128 stands for zero in the data rows.
Here are some points:
[154, 154, 100, 104, 99, 107, 91, 155, 118, 65, 106, 85, 124, 118, 175, 71]
[122, 134, 126, 111, 162, 137, 104, 114, 128, 112, 146, 115, 144, 110, 116, 123]
[160, 185, 103, 120, 202, 142, 53, 145, 138, 33, 152, 138, 157, 67, 124, 70]
[87, 39, 155, 127, 169, 114, 163, 110, 125, 231, 224, 146, 152, 124, 20, 200]
[135, 167, 138, 94, 188, 144, 65, 129, 115, 73, 108, 135, 138, 103, 124, 77]
[108, 126, 137, 116, 94, 141, 184, 120, 138, 140, 131, 136, 99, 151, 137, 136]
[163, 203, 106, 98, 245, 154, 74, 135, 156, 57, 208, 199, 175, 69, 83, 71]
[152, 118, 118, 119, 177, 129, 89, 121, 124, 118, 140, 143, 152, 115, 100, 121]
[171, 220, 113, 95, 222, 135, 44, 154, 145, 55, 142, 163, 165, 86, 113, 62]
[151, 161, 126, 139, 114, 129, 115, 132, 148, 87, 140, 164, 150, 112, 144, 107]
[96, 85, 158, 134, 76, 107, 167, 120, 134, 187, 119, 131, 100, 152, 129, 174]
[95, 53, 139, 159, 150, 125, 214, 98, 135, 206, 248, 154, 172, 112, 26, 192]
[175, 149, 118, 111, 215, 125, 54, 127, 124, 76, 176, 179, 182, 90, 80, 91]
[111, 117, 133, 130, 30, 111, 159, 130, 124, 138, 56, 83, 74, 176, 187, 126]
[137, 125, 118, 112, 83, 120, 129, 105, 115, 138, 76, 88, 94, 128, 169, 124]
[146, 170, 122, 98, 116, 133, 66, 123, 126, 40, 79, 93, 88, 101, 200, 62]
[161, 190, 136, 130, 69, 128, 78, 141, 134, 76, 39, 130, 71, 141, 214, 101]
[125, 181, 147, 125, 69, 133, 157, 137, 139, 109, 83, 139, 94, 150, 192, 118]
[143, 128, 111, 160, 176, 121, 118, 107, 131, 126, 143, 148, 148, 121, 98, 123]
[179, 205, 119, 112, 115, 144, 85, 113, 131, 26, 72, 151, 108, 122, 211, 58]
[155, 216, 101, 107, 179, 120, 47, 139, 146, 45, 83, 126, 137, 71, 165, 43]
[132, 218, 113, 98, 151, 138, 94, 152, 136, 78, 90, 133, 107, 112, 178, 77]
[141, 179, 123, 108, 86, 119, 98, 138, 120, 124, 44, 107, 70, 160, 182, 108]
[206, 226, 103, 101, 120, 112, 24, 125, 115, 23, 44, 140, 93, 126, 216, 40]
[161, 167, 129, 114, 77, 121, 106, 133, 125, 54, 48, 123, 78, 164, 237, 74]
[129, 118, 124, 120, 105, 126, 149, 107, 129, 140, 152, 160, 117, 134, 126, 139]
[191, 200, 102, 125, 202, 133, 38, 127, 129, 46, 142, 180, 160, 84, 141, 78]
[108, 101, 148, 146, 142, 141, 191, 109, 137, 175, 182, 160, 144, 141, 48, 177]
[148, 83, 118, 145, 208, 123, 111, 109, 120, 163, 202, 185, 175, 127, 38, 166]
[82, 123, 128, 121, 96, 132, 192, 137, 132, 175, 114, 121, 100, 170, 145, 154]
[129, 145, 147, 112, 116, 125, 96, 138, 133, 128, 112, 123, 109, 126, 144, 131]
[154, 189, 135, 89, 183, 119, 36, 131, 131, 96, 150, 153, 131, 89, 128, 82]
[144, 221, 137, 77, 69, 118, 88, 154, 126, 88, 36, 77, 71, 129, 226, 67]
[143, 194, 112, 108, 85, 137, 96, 118, 134, 58, 46, 107, 86, 125, 214, 61]
[122, 132, 137, 139, 69, 113, 138, 120, 137, 125, 99, 105, 103, 134, 182, 137]
[165, 153, 112, 164, 255, 132, 32, 152, 129, 95, 178, 208, 199, 84, 35, 134]
[112, 112, 128, 114, 124, 133, 153, 131, 127, 120, 154, 93, 142, 123, 120, 127]
[138, 226, 118, 98, 149, 129, 70, 159, 142, 75, 81, 150, 119, 115, 179, 80]
10 more points follow, each with its number after it:
[122, 169, 127, 122, 60, 125, 133, 142, 137, 115, 88, 97, 87, 128, 194, 103] 0
[180, 203, 118, 113, 105, 133, 89, 126, 136, 36, 48, 148, 104, 130, 203, 55] 1
[129, 102, 121, 126, 194, 150, 146, 96, 138, 152, 236, 194, 179, 108, 43, 147] 2
[146, 134, 136, 104, 60, 136, 146, 120, 102, 146, 71, 110, 78, 162, 188, 137] 3
[79, 50, 149, 155, 145, 121, 217, 133, 125, 233, 212, 164, 136, 150, 67, 219] 4
[155, 160, 103, 115, 138, 128, 22, 139, 129, 55, 110, 135, 145, 69, 172, 88] 5
[81, 60, 146, 161, 85, 135, 218, 125, 131, 203, 144, 93, 117, 167, 105, 191] 6
[129, 141, 133, 107, 148, 131, 132, 121, 131, 140, 169, 145, 130, 124, 102, 124] 7
[148, 172, 109, 110, 39, 114, 35, 163, 124, 39, 28, 85, 77, 99, 254, 66] 8
[164, 191, 96, 127, 251, 137, 53, 131, 149, 79, 170, 183, 181, 80, 88, 103] 9
Which of these numbered points is nearest to each point below, ignoring the 2 directions in which the first points spread most? Its number follows each.
[127, 196, 119, 95, 166, 151, 130, 122, 152, 84, 179, 193, 156, 114, 135, 91] > 2
[110, 130, 115, 133, 61, 143, 148, 128, 125, 102, 62, 64, 84, 149, 198, 116] > 6
[74, 37, 183, 166, 141, 124, 249, 133, 143, 250, 218, 181, 147, 162, 30, 239] > 4
[78, 32, 125, 152, 192, 164, 235, 124, 122, 195, 232, 111, 207, 150, 11, 198] > 6
[115, 76, 114, 138, 202, 126, 93, 112, 125, 149, 234, 154, 193, 67, 51, 154] > 5
[71, 5, 139, 167, 134, 140, 223, 108, 117, 224, 177, 96, 158, 159, 47, 223] > 6
[142, 103, 116, 130, 170, 143, 128, 105, 132, 140, 207, 176, 168, 112, 65, 153] > 2
[73, 63, 147, 136, 58, 136, 171, 118, 122, 193, 118, 58, 121, 135, 132, 189] > 5
[134, 107, 117, 136, 250, 127, 113, 124, 132, 161, 224, 187, 200, 117, 22, 165] > 9
[132, 172, 126, 112, 44, 116, 82, 127, 121, 90, 13, 88, 73, 134, 228, 88] > 5
[114, 113, 142, 142, 74, 112, 137, 146, 115, 133, 47, 69, 101, 147, 166, 133] > 6
[156, 165, 105, 137, 65, 119, 74, 169, 123, 56, 74, 114, 101, 98, 204, 78] > 8
[62, 50, 131, 155, 107, 139, 211, 125, 129, 206, 151, 69, 153, 141, 68, 196] > 6
[83, 60, 152, 162, 37, 120, 221, 129, 117, 205, 86, 79, 92, 181, 120, 183] > 6
[93, 100, 129, 140, 61, 112, 199, 137, 136, 171, 156, 108, 113, 131, 126, 147] > 0
[66, 18, 148, 180, 166, 128, 224, 113, 128, 238, 201, 133, 184, 137, 11, 222] > 6
[177, 188, 117, 110, 255, 128, 62, 147, 133, 54, 187, 216, 176, 81, 99, 76] > 4
[170, 149, 127, 94, 56, 132, 48, 136, 110, 41, 56, 97, 94, 116, 243, 79] > 5
[101, 66, 162, 165, 120, 127, 169, 128, 126, 173, 127, 119, 146, 138, 88, 185] > 6
[119, 110, 154, 167, 84, 115, 201, 158, 140, 170, 134, 134, 107, 163, 135, 155] > 4
[126, 15, 159, 157, 123, 115, 178, 115, 106, 219, 180, 133, 131, 163, 62, 210] > 3
[131, 129, 110, 137, 197, 143, 106, 135, 135, 99, 181, 134, 163, 100, 90, 123] > 6
[139, 78, 138, 156, 116, 129, 191, 105, 121, 143, 142, 155, 140, 155, 105, 146] > 1
[73, 62, 151, 140, 7, 119, 203, 130, 119, 195, 73, 63, 68, 197, 181, 183] > 6
[143, 231, 118, 80, 202, 156, 84, 125, 156, 35, 167, 197, 162, 94, 142, 61] > 2
[145, 136, 115, 130, 180, 110, 100, 118, 125, 129, 124, 145, 132, 108, 116, 102] > 9
[166, 207, 117, 97, 130, 136, 81, 146, 141, 39, 128, 156, 130, 113, 176, 61] > 2
[127, 175, 114, 120, 255, 148, 100, 154, 147, 109, 207, 196, 179, 100, 65, 111] > 4
[179, 165, 122, 137, 155, 124, 115, 130, 130, 62, 120, 163, 141, 115, 152, 81] > 1
[161, 196, 116, 124, 52, 122, 122, 134, 126, 52, 47, 129, 86, 153, 219, 64] > 1
[108, 132, 145, 140, 186, 136, 137, 137, 144, 165, 180, 169, 175, 116, 57, 159] > 9
[105, 26, 129, 176, 100, 119, 193, 143, 120, 197, 194, 121, 148, 122, 67, 201] > 8
[128, 161, 115, 124, 147, 124, 124, 141, 150, 110, 193, 154, 161, 76, 101, 96] > 0
[132, 180, 130, 105, 102, 136, 129, 141, 135, 99, 112, 130, 94, 132, 167, 99] > 7
[179, 170, 108, 143, 249, 135, 68, 146, 140, 86, 173, 194, 184, 89, 75, 111] > 9
[190, 178, 124, 108, 202, 134, 48, 123, 132, 63, 184, 200, 154, 84, 115, 82] > 2
[127, 163, 138, 116, 186, 153, 132, 160, 143, 111, 213, 190, 151, 109, 98, 133] > 4
[101, 41, 157, 158, 187, 124, 215, 128, 143, 230, 246, 175, 167, 157, 6, 221] > 4
[169, 151, 105, 112, 81, 129, 92, 118, 98, 82, 46, 92, 88, 135, 213, 86] > 3
[117, 14, 148, 154, 192, 110, 193, 89, 115, 255, 224, 167, 179, 159, 0, 226] > 3
[109, 79, 143, 134, 52, 130, 201, 93, 104, 202, 51, 111, 74, 203, 159, 184] > 3
[152, 184, 114, 102, 220, 134, 68, 136, 140, 86, 185, 168, 179, 94, 80, 97] > 7
[95, 16, 137, 171, 73, 120, 202, 140, 110, 201, 166, 116, 127, 144, 88, 198] > 8
[139, 176, 129, 115, 93, 137, 144, 131, 135, 93, 107, 145, 110, 144, 159, 90] > 2
[132, 177, 117, 122, 224, 135, 85, 152, 158, 102, 189, 181, 164, 84, 104, 102] > 4
[165, 162, 119, 107, 166, 137, 73, 124, 121, 52, 145, 159, 157, 99, 139, 86] > 2
[173, 220, 89, 96, 142, 143, 44, 137, 122, 24, 82, 139, 132, 98, 183, 37] > 2
[159, 238, 114, 93, 144, 131, 53, 149, 137, 44, 61, 147, 102, 112, 223, 58] > 4
[149, 172, 110, 107, 72, 116, 63, 160, 118, 58, 72, 80, 108, 94, 206, 82] > 8
[209, 200, 122, 123, 222, 152, 43, 112, 135, 19, 151, 208, 165, 93, 118, 78] > 1
[123, 46, 138, 134, 106, 113, 138, 109, 100, 172, 122, 98, 112, 136, 118, 176] > 5
[75, 29, 147, 149, 142, 135, 216, 98, 125, 221, 189, 103, 150, 154, 55, 206] > 6
[145, 198, 116, 97, 57, 138, 104, 148, 123, 60, 33, 114, 58, 143, 255, 70] > 4
[154, 141, 121, 108, 80, 110, 85, 128, 114, 127, 6, 98, 54, 177, 206, 101] > 3
[97, 70, 136, 138, 103, 138, 222, 120, 126, 190, 194, 141, 142, 157, 78, 184] > 2
[68, 73, 138, 143, 43, 112, 229, 123, 134, 211, 149, 104, 105, 157, 113, 175] > 0
[189, 201, 96, 99, 119, 128, 30, 137, 121, 40, 40, 124, 98, 110, 213, 52] > 3
[163, 130, 126, 119, 186, 135, 89, 117, 120, 104, 163, 152, 158, 115, 109, 118] > 3
[133, 104, 137, 143, 117, 106, 130, 122, 125, 130, 125, 157, 130, 147, 132, 124] > 1
[119, 187, 116, 108, 201, 142, 111, 139, 142, 96, 153, 171, 142, 116, 119, 102] > 4
[136, 158, 127, 104, 19, 106, 97, 147, 105, 57, 28, 71, 52, 123, 237, 63] > 8
[112, 118, 129, 142, 129, 120, 135, 130, 130, 120, 107, 114, 141, 119, 133, 122] > 6
[172, 181, 104, 96, 254, 133, 29, 125, 134, 72, 181, 174, 162, 83, 86, 78] > 7
[99, 64, 121, 128, 130, 144, 165, 114, 125, 169, 154, 100, 139, 138, 93, 171] > 6
[95, 174, 135, 95, 170, 134, 131, 136, 148, 130, 155, 149, 127, 120, 121, 115] > 7
[107, 65, 143, 126, 6, 105, 171, 96, 86, 200, 49, 68, 50, 180, 182, 169] > 3
[134, 156, 129, 131, 79, 115, 111, 132, 139, 93, 99, 117, 112, 117, 192, 105] > 0
[115, 56, 135, 162, 176, 136, 181, 93, 117, 175, 168, 171, 162, 164, 57, 187] > 1
[129, 150, 107, 107, 73, 140, 82, 130, 122, 81, 41, 68, 90, 125, 205, 96] > 5
[110, 74, 140, 150, 37, 129, 226, 98, 114, 172, 103, 104, 88, 189, 159, 172] > 1
[141, 81, 121, 134, 221, 140, 119, 104, 128, 162, 203, 175, 182, 106, 31, 156] > 3
[186, 187, 102, 121, 101, 127, 64, 132, 107, 53, 17, 115, 85, 138, 211, 69] > 3
[152, 201, 134, 117, 96, 120, 75, 133, 135, 65, 45, 120, 97, 132, 209, 75] > 9
[133, 99, 154, 136, 200, 143, 131, 159, 131, 132, 198, 139, 167, 118, 45, 163] > 6
[172, 168, 99, 113, 255, 154, 68, 130, 133, 73, 191, 210, 179, 98, 78, 103] > 2
[103, 23, 148, 153, 110, 111, 191, 125, 115, 181, 209, 123, 155, 135, 59, 186] > 8
[86, 85, 140, 120, 170, 135, 180, 111, 127, 189, 196, 162, 148, 140, 58, 175] > 7
[151, 157, 114, 117, 248, 137, 58, 133, 141, 88, 223, 173, 225, 46, 52, 114] > 0
[184, 231, 123, 87, 87, 124, 76, 153, 134, 18, 81, 139, 77, 125, 237, 36] > 2
[125, 96, 145, 136, 17, 115, 133, 150, 105, 127, 32, 70, 77, 161, 202, 139] > 8
[162, 192, 131, 136, 168, 133, 81, 134, 141, 58, 113, 172, 138, 135, 128, 96] > 1
[116, 87, 115, 134, 118, 145, 173, 105, 118, 135, 115, 98, 126, 143, 116, 147] > 6
[158, 130, 78, 111, 204, 121, 91, 133, 125, 76, 180, 162, 185, 113, 100, 86] > 2
[114, 91, 134, 152, 150, 127, 140, 167, 128, 133, 137, 101, 160, 96, 110, 133] > 6
[108, 89, 145, 141, 153, 117, 133, 102, 126, 184, 149, 131, 131, 134, 100, 174] > 9
